(in the rows, 128 means zero)
Each named turn below is shown by a few rows before and after it. Which turns, in which order, take the first row of each later pair to the second? The first pair is answered.
Dilo:
[177 135 127 136 127 128  97 133 138 162 129 137 123 103 160] -> [146 120 111 159 120 133 144 143  88 124 110 169 110 111 124]
[156 123 152 121 133 128 102 129 127 121 109 110 153 119 152] -> [162 116 137 143 124 121 126 149 103 117  95 124 141 123 129]
[129 129 117 152 132 110 140 144 138 198 123 139 108 129  57] -> [ 55 126 126 128 149 142 157 101 119 130 132 157 114 144  69]
galir:
[ 84 117 116 141 121 136 155 112 113  95 114 154 116 142  89] -> [ 99 114 115 153 108 121 147 124 127 128 110 141 118 146  62]
[133 108 119 104 126 143 123 129 100 132 149 136 139 128 158] -> [110 105 122 104 124 147 129 120  99 121 148 136 142 135 147]
[ 72 142 128 140 156 144 128  66 138  91 128 104 125 157 145] -> [ 72 140 127 152 141 133 127  76 156 120 122  89 126 167 109]
tiko:
[158 113 152 133 105  81 128 119 126 144 107  86 127 134  95] -> [162 105 144 143 106  80 145 128 102 128  97 103 119 130  94]
[140 117 117 152  96 142 132 157 127 139 113 144 142 139  93] -> [129 116 115 148 101 150 140 152 115 117 112 158 141 141 100]
[119  91 135 118 118 164 137 146 104 144 117 145 123 101 124] -> [107  95 140 111 121 173 134 136 108 137 123 144 126 102 129]
[171 119 112 138 128 107 140 162 127 157 118 124 130 129 109] -> [159 114 104 140 133 116 157 162  99 127 113 146 124 125 116]
Fabu:
[139 128 121 119 121 131 112 105 125 137 121 121 129 140 119] -> [134 128 121 125 119 130 118 103 118 133 119 126 128 142 111]
[141 124 144 139 134 129 131 126 126 118 130 119 137 135 130] -> [140 124 143 139 134 128 131 123 127 117 129 116 137 138 128]
[111 128 145 117 132 136 101 113 161 138 145  91 136 138 121] -> [ 86 117 135 135 128 139 129 117 136 118 130 106 129 151  87]
[116 134 102  83 113 152 151 121 115 141 132 130 130 178  95] -> [138 130  93  95 110 146 165 137  93 140 127 145 124 168 103]

(2 to 3 turns a pair)
[ 89 141 151  92 148 161 109  75 127  92 144 130 143 123 179] -> [210 130 117 146 117 106 118 160 114 169 121 134 122  94 150] | Dilo then tiko
[164 135 130 136 154 116 117 154 125 132 132 150 121 119 155] -> [118 133 130 131 161 133 136 133 109  96 130 164 121 130 148] | tiko then Dilo then galir
[ 56 122 135 186 105 154 175 140  96 103  99 160 132 155  45] -> [ 34 138 163 154 107 158 125 102 164 138 123 107 154 173  53] | tiko then tiko then tiko
[131  92 128 135 113 133 132 130  63 113 108 158 112 111 170] -> [171  99 135 130 111 120 102 136  98 155 119 135 118 102 186] | Dilo then Dilo
[141 131 142 128 117 120 113 126 157 158 124 103 140 130 109] -> [163 133 141 115 130 128 110 127 141 138 131 124 136 109 158] | galir then galir
[121 112 121 155 107 116 144 148 124 136 107 122 112 142  84] -> [ 99 122 140 112 138 146 127 109 119  85 128 136 121 130 160] | Fabu then tiko then Dilo
[110 125 132 111 153 181 133 126 111  91 147 130 169 113 127] -> [112 126 136 106 155 182 119 119 123  99 150 123 175 112 130] | Fabu then tiko
[134  90  94 176 102 136 164 114 100 176 118 193 128 131  53] -> [122  89  96 173 103 142 169 110  98 165 121 196 128 132  54] | tiko then galir
[ 75 120 128 153 115 133 173 138 130  93 125 151 108 173  75] -> [196 135 135 138 120 104 107 163 178 172 148 124 113 127 151] | Dilo then Dilo then galir
[159 110 121 156  97 108 122 158 157 185 117 110 120 136 100] -> [190 117 129 124 126 125 110 148 136 148 134 136 119 103 193] | Fabu then galir then galir
[189 103  82 176 145  78 121 171 125 147 114 170 128 108 143] -> [132 108  96 140 173 117 125 125 107  72 129 190 135 112 194] | galir then Dilo
[133 144 145 109 142 119  96  99 167 128 143 101 133 107 176] -> [153 141 140 113 142 116 101 109 158 128 144 112 129  97 186] | tiko then galir
[165 128 118 163  94  91 150 177 132 176 105 137 122 137  76] -> [121 149 154 107 116 116  91 113 203 180 144  91 149 148 128] | Dilo then tiko then Dilo
[ 50 154 132 119 135 147 140  97 139 112 142 105 160 147  47] -> [ 58 144 118 130 140 152 169 115  92  77 132 144 148 133  57] | Fabu then tiko
[123 124 119 158 124 137 132 117 160 148 141 104 119 125 106] -> [119 119 111 168 122 138 150 126 137 135 134 118 115 121  97] | Fabu then tiko
[ 41 109 156 111 141 179 142  78 128  75 154 122 133 117 137] -> [200 109 137 148 113 116 106 157 164 202 148  93 123  80 131] | Dilo then tiko
[ 93 158 120  87 139 126  96  81  99  95 182 137 121 121 151] -> [ 83 160 126  88 132 124  88  74 118 112 182 117 126 134 130] | Fabu then tiko
[148 128 143 124 115 101  74 136 155 164 119  92 144 121  89] -> [140 114 116 153 115 107 133 162  81 110  95 146 122 112  78] | galir then Dilo
[178 137 132 114 153 141 139 134 103 101 140 156 122  96 205] -> [188 144 142 105 151 133 106 125 146 142 148 124 132 100 205] | galir then Dilo
[172 128 137 118 133 122 100 132 160 171 134 105 144 117 146] -> [152 112 115 138 141 135 159 148  85 101 116 162 126 109 142] | galir then Dilo then tiko
[175 100 114 146 116 127 128 162 185 199 138 170 162 123 147] -> [162  98 114 126 136 148 143 151 147 138 144 207 156 108 201] | galir then tiko then tiko
[135 130 137 117 160 133 120 116 114  87 148 155 125 113 177] -> [191 130 127 141 138 103 112 154 130 149 138 137 122 107 144] | tiko then Dilo
[ 91 129 123 112 138 147 148 113 103 100 138 145 126 128 150] -> [115 126 118 138 109 116 139 138 140 167 125 110 127 141  86] | galir then galir then galir
[164 129 108 143 134 125 125 158 102 134 138 157 113 102 160] -> [135 139 128 129 125 124  88 128 166 175 153 105 133 126 134] | Fabu then Fabu then tiko
[132 148 145  85 148 153  71  91 164 136 157 107 149 112 185] -> [130 134 123 142 105 120 103 131 169 194 121  86 141 144  57] | Fabu then galir then Dilo
[164 138 152  80 141 157 108 127 122 125 154 124 134 109 175] -> [157 142 156  77 137 155  97 120 138 136 158 111 139 118 165] | tiko then galir then tiko
[170 136 128 122 111 114  94 151 156 206 133  87 125 117  95] -> [134 137 138  81 155 163 107 112 100  94 153 143 121  96 199] | galir then galir then galir
[150 154 126 121 119  98 109 120 184 153 159 113 110 122 189] -> [129 131  94 160 113 101 183 150 105  97 125 169  86 125 142] | Dilo then tiko
[216 139  81 170 130 123 172 180  76 120 125 184 109  94 147] -> [219 157 108 124 155 140 121 142 117 118 158 165 127  81 222] | galir then Fabu
[121 108 109 107 123 153 104 117 147  91 121 126  93 118 194] -> [109 112 119 104 116 147  90 106 177 115 124 100 100 134 172] | Fabu then tiko
[ 77 123 117 153 127 139 168 127 103  93 110 161 121 135  91] -> [ 72 124 121 157 122 134 163 129 116 109 109 146 125 144  74] | galir then tiko
[127 117 116 154 107 109 160 155 101 138 110 127 125 140  76] -> [ 71 129 139 123 118 127 135 108 136 127 125 101 141 158  84] | Dilo then galir
[169 120 115 137 123 114 113 151 135 145 124 113 124 105 117] -> [ 95 116 120 125 135 141 137 118 108  81 126 132 127 119 115] | Dilo then tiko
[143  99 126 124 107 138 100 122 122 127 134 125 120 133 185] -> [ 98  95 123 131 104 146 121 115 103 101 124 134 119 148 156] | galir then galir then Fabu
[166 123 130 152 109 107 123 148 130 174 116 129 114 130  93] -> [103 117 131 152 116 128 153 125  98 115 109 153 111 145  84] | Fabu then Dilo
[ 83 124 134 120 147 149 145 108  95  72 123 146 132 142 134] -> [ 94 127 141 107 154 152 129  99 108  74 133 138 138 133 164] | Fabu then tiko
[171 135 142 103 129 117  80 129 157 169 125 113 138 104 160] -> [193 127 125 123 128 113 101 155 120 159 115 139 128  92 162] | Dilo then galir then Fabu
[ 51 116 153 136 114  86 108  95 165 152 145  93 163 150 119] -> [146 119 148 129 126  71  88 129 161 172 152 105 156 107 189] | galir then galir then galir
[ 52 140 137 126 130 134 149 101 147 119 122 127 127 143  81] -> [ 71 150 151  95 151 143 120  84 158 107 142 126 133 124 151] | Fabu then Dilo
[124 158 133  65 112 107 109  87 153  96 138  59 112 145 124] -> [174 155 120  90  99  82 109 122 150 135 130  60 106 133 108] | galir then galir then tiko
[153 101 153 157 147 127 117  96 147 164 134 123 141 132 154] -> [106  94 144 168 141 136 149  94 123 137 120 133 135 150 109] | Fabu then Dilo then Dilo
[106 133 171 102 127 131 107 129 152 124 132 103 138 146  80] -> [121 120 153 119 131 133 148 153  94  84 120 151 120 131  89] | Fabu then Fabu then tiko
[ 84 138 122 126 126 130 123 136 104  90 111 114 127 157  99] -> [ 92 145 135 104 139 141  96 121 120  87 128 107 133 143 150] | Fabu then galir then Dilo
[ 59 105 150  92 138 157 108  92 121  68 134 113 137 147 157] -> [108 101 133 138  93 111 102 140 160 169 114  71 137 159  66] | galir then tiko then Dilo
[148 114 117 137 128 107 135 133 135 145 110 135 142 133 107] -> [132 124 132 108 147 128 120 105 142 120 127 137 149 130 151] | galir then Dilo then Dilo
[ 63 163 168 103 132 193  89  76 139  78 173 100 140 119 169] -> [150 169 166 120 112 153  53 113 182 170 175  66 144 105 163] | Fabu then Dilo
[105 127 137 136 128 137 135 119 133 132 138 122 134 134 110] -> [107 124 131 142 129 136 146 126 118 121 133 135 130 130 112] | Fabu then tiko
[148 129 138 100 137 147  97  92 166 173 146  76 128 119 160] -> [153 120 126 136 114 128 116 120 163 201 127  72 122 132  97] | galir then Fabu then Dilo
[102 145 114 106 108 133 124 139 106  95 123  96 133 119 109] -> [148 147 116 107 105 120 106 155 119 125 127  88 133 102 130] | Fabu then Dilo then Dilo
[151 113 150  99  93 112 107 116 163 181 127  74 142 154  92] -> [ 76 100 142 102 110 144 165 101  90  83 113 130 129 164  88] | Dilo then galir then Dilo
[205 130 112 153  99  92 104 159 156 183 121 101 119 118 105] -> [127 125 116 121 140 148 147 117  80  47 129 171 109 106 175] | tiko then galir then Dilo
[161 120  95 141  87 105 140 194 102 159 122 131 137 113 139] -> [169 128  99 132  90 102 123 190 120 171 128 119 142 110 153] | Dilo then Dilo then Dilo
[173 126 133  97 121 135  94 128 167 129 136 134 151 128 190] -> [134 119 128 101 131 151 125 119 128  75 129 166 143 129 189] | Dilo then tiko then Dilo
[139 140 133 119 115 113  90 129 182 157 123 105 137 132 122] -> [ 71 131 130 120 125 138 130 110 139  88 116 139 133 147 111] | Dilo then Dilo
[136 129 152 120 145 136 118 122 151 103 143 123 126 121 151] -> [107 125 148 126 143 139 138 118 140  87 135 127 126 132 125] | galir then Fabu
[ 91 128 129 133 115 125 149 127 114 120 112 121 120 138  81] -> [116 125 121 141 116 117 156 143  95 118 106 138 113 128  90] | tiko then tiko then Fabu
[113 124 103 160 120  91 139 116 104 109 114 127 118 132  90] -> [144 140 119 138 124  87  94 104 151 150 135  94 128 124 125] | Dilo then Dilo
[118 109 158 130 143 143 129 108 138  76 136 142 131 116 160] -> [179 106 146 148 131 120 127 144 134 114 129 142 122  99 158] | Dilo then tiko then tiko
[149 146 117 136 120 131 114 129 161 140 158 101 168 115 129] -> [127 147 118 125 131 147 123 111 143 100 164 119 169 112 152] | galir then galir then galir
[140 137 110 112 175 133 111 140  73  99 152 142  77  95 176] -> [137 148 128  94 172 133  75 122 124 131 168 105  90 106 182] | Fabu then tiko
[105 140 115 154 122 140 154 135 126 119 119 141 145 150  89] -> [119 138 111 159 122 135 155 145 120 125 117 144 142 145  92] | galir then tiko
[173 151 129 108 119 130 123 134 128 134 150 123 154 123 158] -> [124 154 139  96 123 146 120 104 138 115 154 114 162 142 143] | galir then tiko then Fabu
[171 118 101 158 125 110 153 174  94 137 119 158 119 118 115] -> [122 125 118 117 154 144 143 127  89  81 138 170 126 116 169] | Dilo then Fabu
[152 121 109 159 107 123 150 144 138 153 109 125 121 156  81] -> [ 88 130 131 112 136 163 137  90 138  89 130 134 133 161 136] | tiko then Dilo
[131 147 171 116 136 127 144  75 136 115 115 112 135 135 152] -> [154 140 155 149 116 105 157 107 129 149  96 106 126 140 101] | galir then tiko then Dilo
[123 143 150 128 129 126 119 132 145 143 130  74 141 139 100] -> [123 132 137 145 123 123 148 149 112 126 115  98 129 140  79] | Dilo then tiko
[173 143 155 140 102 120 114 124 108 136 114 112 127  94 139] -> [136 144 157 147  91 118 120 115 120 146 107  96 130 116  93] | Fabu then Fabu then Dilo
[144 122 118 162 121 115 142 159 116 133 126 105 125 117  88] -> [140 118 116 162 123 121 155 161  98 113 125 118 121 113  98] | tiko then galir
[ 86 129 152 127 128 117 151 119 114 111 111 138 123 166  83] -> [124 141 170  92 149 122 104 101 147 119 138 125 131 142 165] | Fabu then tiko then Dilo
[111 123 135 132 122 128 131 117 156 147 125 105 133 151  93] -> [167 127 131 128 127 119 117 136 156 161 129 114 128 127 135] | galir then galir
